rotation steps, each row followed by its count of steps:
The counts run from 0 to 242.
[122 148 106 129 136 140 157  95 100 130  90 145 130  95 135  87  95 114
 124 173 129 154 158 133 119 112 120 101 126  90 160 156 114 147 174 116
 146  89 152 132 114 143 125 146  90 140 109  55 104 151] | 22
[ 98 136 145 131 129  99 104 158 154  91  80 139  91 133 124 142 101 129
 116 154 157 169 147 132 123 119  98  84 120 111 135 105 122 107 148 153
 184 125 169 153 120 106 122 170 121 123  90  80 117 131] | 58
[132 154 149 128 113 125 170 106 114 124  91 150 113 127 123 124 113 159
 149 171 120 180 107  92 122 123 131  78  95 120 146 113 109 151 127 118
 159  76 149 136 146 137 156 114 109 144  83  72 105 121] | 28
[ 97 120 106 121 138 140 132 123 139 134  97 144 103 139 129  98 125 148
 115 112 168 100 145 123 143 117  85  77 119 112 182 135 120 110 107  80
 150 159  90 139 107  55 156 156 132 145 121 108 116 118] | 223
[123 142 111 124 180 124 100 115 146 148 121 104  93 131 129 137 116 163
 124 133 128 145 160  78 138  73  92 108 107 108 142 180 133 106 109 136
 111 120 141 146 131 166 138 146 118 105  67  80 133 116] | 138
[167 157 131 130 128 124 100  90 152 165  93 125 100 144 136  96 140 170
 115 107 112 126 161 123 124 138 107  65  98 115 163 138 102 161 143  93
 109 117 101 135 158 121 167 151 141 125  97  90 129  95] | 73
[150 154 168 135  73 122 124 120 146 120 124 120 115 124 150 132 121 143
 146 127 123 168 165 136 136 118 119  78  68 109 137 103  93 113 126 110
 136 157 120 114 115 113 118 138  86 152  96  65 117  81] | 85
[116 160 126 155 121 132 158 114  76 115  94 143 162  85 152 103 106 119
 110 152 156 150 149 147 106 118 131  86 109 112 172 146 113 149 151 108
 158 123 120 126 109 110 125 165  97 136 111  73 117 115] | 20
[122 112 133 121 120 148 129 131 152  87 129 130 101 105 133 129 113 131
  96 148 159 157 162 156 122 105 115  77 103  86 139 114 108  90 132 116
 150 165 133 102  98  73 108 180  74 142 118 114  97 128] | 89
[ 95  98  95 108 145 116 150 146  95 122 115 129 122 130 108 143 143 159
 131 154 125 149 126  65 122 126 136  79  82  89 149 109 140 147 113 107
 133  66 143 136 120 114 184 127  98 134 120  91  96 122] | 184
[104 125 107 106 129 136 137 111 148 149  93 147  95 152 128  98 126 161
 134 122 152 109 144 101 151 104  90  75 120 107 185 128 118 115  98  71
 138 150  87 134 118  80 155 130 133 147 113  98 125 115] | 222
[130 177 164 148 153 137 157 124  84 119  91 128 137  94 133 146 132 124
 117 127 150 171 154 105  80 114 137  79  75 125 167 149 134 151 150 135
 128 106 117 124 119 144 133 160 123 121  78  94 112 105] | 174
[114 139 144 151 138 109 144 148  90 100  89 147 122 128 134 145 119 130
 114 178 151 182 119 112 106 139 126  72  89 112 136 111 134 143 151 140
 165  74 162 147 134 122 154 150 117 134  97  83 104 129] | 26
[120 115  92 108 136 106 160 139 106 115 113 103 122 124 124 132 158 134
 109 113 100 141 189  75 117 118 139  56 110 114 148 124 124 121  81  92
 102 111 105 131 126  96 157 124 101 124 109 119  87 110] | 152
[115 182 153 132 140 100 186 103 131 115 110 132 157 107 126  73 118 121
 142 121 151 131 110 134 116 126 129  91 121 121 162 171 118 135 147 121
 154 163 129 134 124 100 140 146 127 131 100  40 136 108] | 200
[ 89 123  91  97 133 152 170 108 125 140 129 136 130 143 129 100 126 158
 117 147 150 132 127 100 165  94  95 111 107  98 149 128 135 130 103  85
 131 117 149 110  96  82 166 135 107 150 147  58 111 148] | 190
[141 159  88 107 103 107 176 103 140 145 112 113 134 109 145  93 125 136
  98 127 102 140 192 115 138 103 101  83 101 139 142 125 104 151 105 119
 114 126 151 125  99 113 149 143  91 133 148  80  82 139] | 156
[118 169 133 158 137 132 169 100 132 132 135 133 144  83 143 107  92 128
 132 134 157 151 138 124 129  94 109 100  74 127 166 183 123 127 142 151
 132 179 131 137  98 144 141 156 105 124  99  84 103 141] | 168
[149 142 147 111 109 134 136 129 170 101 101 127  88 110 126 144  99 137
 102 138 158 148 162 149 113 120 110  83  87  97 128 126  96 127 173 166
 145 156 155 115 106 107 103 172  80 127 120  95 101 135] | 91
[144  99  88 143 176 129 108 114 128 131 143 130 141 111 121 129 113 166
  78 156 163 132 121 142 124 123 121  89  80  81 151 156 105 140 128 149
 155 116 136 135 136 107 165 191  90 108 110 126 113 112] | 102
[124 135 144 146 133  96 109 153 118 109 107 132 118 144 149 102 155 132
 114 123 131 125 159 128 103 156 110  41 110  91 145 134 135 109 151  95
 128 150 107 145 170  83 173 155 137 131 113  88 122 119] | 230
[133 139 154 155 165 131 115 103 116 123 150 136 119 125 147 123 127 165
 104 126 163 167 122 130 161 140 138  90  88 139 119 141 119 138  83 109
 151 110 112  99 130  97 153 209  88 138  93  85 138 100] | 109
[131 135 131 140 118 105  86 101 163 147 140 131  98 119 142  76 118 140
 136 116 107 153 178 145 157 160 115  88  90 118 141 141  98 139 164 135
 128 130 141 136 125 123 161 169  86 150 126  55 100 121] | 79
[171 147 137 137 125 113 166 116 142 108  97 132 136 101 126 129 101 174
 101 142 152 133 109 132 104 128 150  60  84 124 145 128  82 157 136 140
 166 150 107 117 154 112 136 166  86 105  99 124 127 103] | 97
[123 113 150 110 126 142  93 120 153 102 123 117  98 118 135 124 136 156
 120 156 113 198 148 115  99  82 109  67  92  63 152  93 120 117 137 101
 131 131 143 132 138 140 135 120 117 137  83  94 114 119] | 241
[102 152 130 116 114 110 121 100 138 126  87 137 125 121 131  87  95 129
 139 151 119 160 165 145 142  97 114  96 151 108 154 111  91 122 129  88
 168 121 154 132 113 116 110 140 105 140  95  43 133 107] | 54
[ 82 126 125 129 167  83 126 133 140 125 118 120 141 119 119  92 133 125
 123 108 153 117 125 152 131 162 132  91 124 102 155 158 126 141 171 123
 158 142 137 135 120  75 169 185 121 134 136  47 129 120] | 45
[142 152 114 123 126 122 151  99 196 141  88 144  90 122 101 102  90 154
 134 116 147 119 127 130 132 117  97  82 112 133 186 143  82 132 135 147
 166 146 118 145 120 102 140 149 124 129  95 112  93 106] | 66
[161 139 141  95 112 135 139 117 175 115  88 118  81 114 119 144 110 151
 119 152 139 142 162 127 104 110 117  81  86  85 128 135  97 128 182 154
 127 150 153 119 130 126 112 153  77 120 107  94 108 135] | 92
[151 169 123 114 132  68 160 107 150 132 103  98 146 118 133 116 102 173
 106 136 120 134 136 100 132  97 131  76 111 151 111 131  98 148 104 131
 149 149 150 138 165 139 142 154  94  94  92  79 151 109] | 130
[104 127 123 101 132 136 138 120 137 138 129 115 105 140 142 128 154 167
 115 130 114 173 149  74 116  84  93  77  74 105 146 106 144 142 109  94
  91 112 150 134 120 123 182 118 130 130 124  96  90 148] | 4
[ 99 136 135 144 134  81 110 147  99 111 107 121 159 125 139 112 131 130
 123 142 136 154 148 141 117 129 129  69 127  93 153  99 116 116 115  84
 167 133 126 139 132  90 133 153 123 125  96  56 153  79] | 51
[130 134 118 122 160  66 143 155 131 100 105  86 142 127 123 150 130 163
  77 141 141 133 145 106 106 114 132  64 114 120 100 129 126 133 115 140
 146 138 153 140 161 107 152 170 101  83 106  98 143 120] | 128
[ 96 135 135 139 145 128 167 111 121 118 146 131 134 103 160 111 108 154
 119 150 141 163 125  85 130  79 120  67  92 118 146 150 146  99  98  86
 122 181 107 122 142 116 168 134 105 108 107 105 124 156] | 165
[ 97 131  90 151 183  89 125 118 138 122 147 116 148 108 129 107  89 151
  97 145 152 143 130 116 147  89 108  92 126 133 148 160 119 109  85 142
 168 158 140 141 120 115 153 181  99  94  94 105 136 126] | 134
[106 139 118 129 164 157 146 108 133 132 130 124 114  88 124 114 106 127
 144 146 139 143 146 102 105  77 111 108  90  79 172 193 142 119 162 138
 104 147 132 137 114 154 138 133 106 120  92  82 101 146] | 170
[120 158 165 120 144 124 157 128 136 127  98 123 128 156 125 136 162 166
 115 104 179 127 107 115 113 137 101  83  84 117 157 123 135 164 128 106
 135 122 128 121 122  79 171 163 164 132 122  69 136  98] | 39
[112 135 110 138 127  99 137 150 125 118 128 111 136 129 155 134 124 143
  82 143 140 153 168 104 115 111  85  68  75 123 118 126 153 124 125 142
 117 156 169 143 123 103 175 160 111 102 150  92 101 169] | 160
[ 96 142 116 136 152 114 161 118 103 115 105 144 120  93 111 118 119 121
 108 140 146 167 140 116 115 157 138  92  95 141 163 136 123 170 152 154
 154  72 143 122  95 106 158 177  96 139 126  97  81 140] | 180
[131 150 118 124 138  86 152 135 135 124  96 106  92 122 111 141 151 123
 136  97  99 135 193  84 122 153 128  80  87 142 146 158 115 138 135 166
 116 105 138 139 110 129 147 150  99 133 107  94  70 105] | 149
[116 133 132 141 131 111 147 130 169 103  89 156  98 133 112 124 106 158
 121 126 165 143 111 118 125 121 112  59 114 141 175 110 100 110 105 127
 194 156 105 135 133  78 144 156 136 123  88 133 113 104] | 64
